Named turns come first, each shown by rows before and after it. Which turns, in which order, take the first row of each pair that follows to the second? Write the first one first, as in the answered first pair.
k_509 (before |-> after):
[12 -1  6  6 -1  5  6  4  0  0 -1 -2  1 -2 11] |-> [ 3  4  9  7  2 -7  7  4  4 -1 -2  1 -3  2 11]
[  8  12   0   5  -2  17   8   5  -5 -11  -4  11   5  -5  12] |-> [ -6  17   6   5   3   0   6   6  -1 -11  -5  16   1   0  13]
[ 14  -9  -3  -5   9  -5 -12  -4  -6   2  -8  17  -2 -11  -1] |-> [ 21   3  -4  -2   0   7  16 -10   0  -9  -1   4  -6  -7  -7]
k_243 (before |-> after):
[  7   9 -14  -5  16 -20   8  -8  -9   8  12 -26  10  -6  -3] |-> [ 16  12 -14  -4   6  -4  19  -8  -8  -2  11 -28  10  -7  -1]
[-5 -5 -1  4 -2  0  1 -2  6  0  0 -3  2 10 -6] |-> [-5 -5 -2  5 -2  1  0 -4  6  0  1 -3  2  9 -6]
[ -2  -6  -4   1  12  -8 -24   5  -5   2   2   0  -8   9   6] |-> [ 11 -10  -9   1   9   5 -21   0  -9   5   6  -7  -6   5   2]
[  2  12   9  -1  -5   8  23  16   3 -20  -6  16  11  14  14] |-> [-15  10  12   0   8 -21   5  17   3  -6  -5  22   9  16  12]
k_716 (before |-> after):
[ 17 -17 -10  -4  -6  20  -7   3 -11   1  -9   6   7 -13   7] |-> [ 12  -4 -16   4   2  -7  12 -10  -5  16  13 -19   2  -5 -13]
[ 5 -3 -4  0 -7 12  6  3  0 -7 -4  0 -1 -3  3] |-> [ 8 -5 -8  0 -3  9  5 -2 -1  1  2 -7  0 -4 -3]
[  8   0 -19   4   2  12   3 -22  -1   3  12 -23   5   2  -8] |-> [ -9  18  -6   6  -5   6  18 -15  10 -18   3 -14  -3  12   0]
[ 25 -13 -17   6   6  14  -5  -1 -16  19   8  -9   6  -6 -14] |-> [  0  19  -6  12   5 -11  27  -4   2   2  11 -15  -7  13 -17]
Now pairs of rows:
Between the rows of a pair lie 2 to 3 turns.
[ -3  -7   1  -2   5  12 -11   8  10 -14   8  -1   7  -8   1] |-> [  0  -4  -3   1   6   8  -2   2  11  -8  16 -13   6  -7  -6]
k_509 then k_716 then k_716
[ -4  11   3   2  -9   5  18   6  -7 -12  -3  -1 -16  10  -2] |-> [ 12  -6 -11   1  -3  10   4   0 -18  10   7 -10  -8   0 -10]
k_716 then k_716
[ -3  -5   4 -18  13  17  15  10  -3 -17  -6 -12   1  -2  -3] |-> [ -3 -17   0 -19  25   3  -4   8  -9   2  -1 -13   4  -6  -7]
k_243 then k_509 then k_716
[-17  12  17   4   6  -8   8   2   7 -22  -6  19   1   7   4] |-> [  4   5  -3   8  14 -12  16 -17   0   6  21 -13   5   1 -19]
k_243 then k_509 then k_716
[-16  -1  10 -12  -3 -14 -18  -7  -4  15   2  -7  -8  -2  -8] |-> [ -2   6  13 -12 -22  19   8  -5   0  -9  -3  -9 -10  -3  -2]
k_243 then k_243 then k_243
[ 28 -21 -17   1  -4  20  -5  -8 -16  17   7 -14  11 -17  -8] |-> [-24  21   6   8   4 -35  20  -4  10  -2   3  -7  -8  10  -7]
k_243 then k_716 then k_509
[  1  16 -16  -5  -7  -7  12  -6 -11  19  36 -39  -9 -13   0] |-> [  5   9 -18  -6  -4  -4   3  -6 -15  25  36 -37  -6 -18   1]
k_509 then k_243
[-12   9   4   1   7 -19  -6   5   2   6  -2  -1  -2  12  -2] |-> [  7  10   2   1  -9  16  13   6   1 -10  -5  -6   0   8   3]
k_509 then k_509 then k_716
[-11  13   5   2   2  -9  14   0   5   1   4  -1 -13  13  -8] |-> [  4   6   4  -2  -8  20  16   3   1 -10  -3   2  -8   6   0]
k_509 then k_509 then k_243
[ 15 -10  -3  -5 -10  24   1  -1  -3  -3   0  -2   3  -3   4] |-> [  0  11   3   0  -9   6  21  -5   8 -11   5  -8  -5   8   0]
k_716 then k_716
[-11   3  10  -4   5  -5  -3  14  -8 -15 -12  25  -3  -1   4] |-> [ -6   2  -5   1  16 -24   2  -2 -11  11  12  -2  -2  -2 -17]
k_716 then k_716
[ -5  15   4   4  -4   8  25 -26   4 -10   6 -22  -3  -5  -9] |-> [-28   0  14  -3   9 -13 -22 -10  -1  -3 -14  12   0  -7   7]
k_509 then k_716
[ -8   1   8  -2   0 -17  -2   0  -1   9  10  -5  -4   4  -1] |-> [  5 -10   7  -7  -8   9  -9   6  -6   2   0   5   1  -4   9]
k_716 then k_509
[-11   8  -5   3   8 -18  11  -8   7  11  13  -6 -12   3  -9] |-> [  4   2   1  -3 -10  24  14   3   5 -15  -6   8  -9  -3   9]
k_716 then k_509 then k_509
[-22  10  -9  -1   6   2  -1   0  -4  -5 -11  -1  -1  12  -8] |-> [ -5  -1 -17  -2   5  18  -4  -3 -10   1  -7  -7   5   3 -10]
k_716 then k_716 then k_243
[ 10  11  -3   5 -13  -2   7  -8  -4  -9   0 -18 -10  -8  14] |-> [ 12   9  -5   5 -13  -3   5  -9  -5  -6   2 -19  -9 -10  12]
k_716 then k_716 then k_716
[-16   5  11   9  13 -22  -5  -2   4   2   2  -3  -2   3  -5] |-> [  3   7  11   7  -6  16  17  -1   4 -18  -2  -6  -2   0   1]
k_509 then k_509 then k_716
[ 13  -8 -11  -1   5  -4  -1 -10  -3  14  10 -19   2  -4 -12] |-> [-11  14   9  -2  -5  -7  12   3  12 -18 -10   3  -7   9   6]
k_509 then k_716
[ -3   3  11  -6  -6   6  -7   3  -4 -10  -7  10  -3  -1   5] |-> [-7  4 12 -5 -3 -2 -9  3 -4 -7 -6 10 -4  0  2]
k_509 then k_243
[ 17 -10  13  -4  -8  19  -7  -1   0  -6 -11   8   2   3   3] |-> [ -7   7  21   1   1 -15   0  -2  10  -6  -8   8  -6  14  -1]
k_509 then k_243
[ 11 -12 -12  -2  11  15  -6  12   3   5 -12  20   3 -10 -10] |-> [ 13  -6 -18   3  15   5   7   2   4  15   3   2   3  -8 -23]
k_243 then k_716
[  4  -5  -2  -1  -7  22  -8   5   7 -11 -13  -7  10 -10   8] |-> [-17   3   6   1   0  -4 -14   9  12 -10 -16   3   5  -2  10]
k_243 then k_509 then k_243
[ 13  -2   8   4  -4  18 -10  11   1 -20 -24  15   6  -5  13] |-> [ 14 -16  -1   5  12   0 -32   5  -8   7 -14   8  11 -10   3]
k_243 then k_243 then k_243
[-10  21   1   2   3 -10   5  -1   5 -10   6  -3  -5   5 -10] |-> [-12  14   6  -2   1  -3  -7   8   2 -16  -7  12  -3   4   0]
k_243 then k_716
[  0  12 -19  -1  10   4   2  -6  11 -15   4 -15   2   4   0] |-> [  0  -1 -18  -5  14   5 -21   0   4  -9  -4  -3   5  -2   7]
k_716 then k_509 then k_716
[  0  -7  -5  -6   9  -8 -10 -13   3  25   8   3   4   5   0] |-> [ -3  14   3  -4  -3   1  22 -13  13   1   6  -1  -2  14   3]
k_509 then k_716
[ 16  13  -8   1 -12   2  29  -8   6  -8  18 -22   0   1 -20] |-> [ 29  -8  -6  -9 -19  33   3   4  -4 -16  -1   0   8 -11  -3]
k_716 then k_716
[ 29   2   2   5   6  19   2  -4   7 -10  -3  16   6  -1  -6] |-> [ 15   3   9   2  11   6 -11   2   9 -10 -11  28   5   1   1]
k_509 then k_716 then k_243
[ -6   9   1   7  -2  -9  21 -10   4  -1   6 -14  -2   7  -3] |-> [ -2   5  -2   8   0 -11  16 -12   2   6  10 -17   0   5  -7]
k_243 then k_243 then k_243
[  9   9  -3   4   0  -9  15  -8   4   2  11 -21   5   7  -9] |-> [  9 -13   2  -5   1   4 -23   6  -6   1  -9   6  13  -4   8]
k_716 then k_243 then k_509
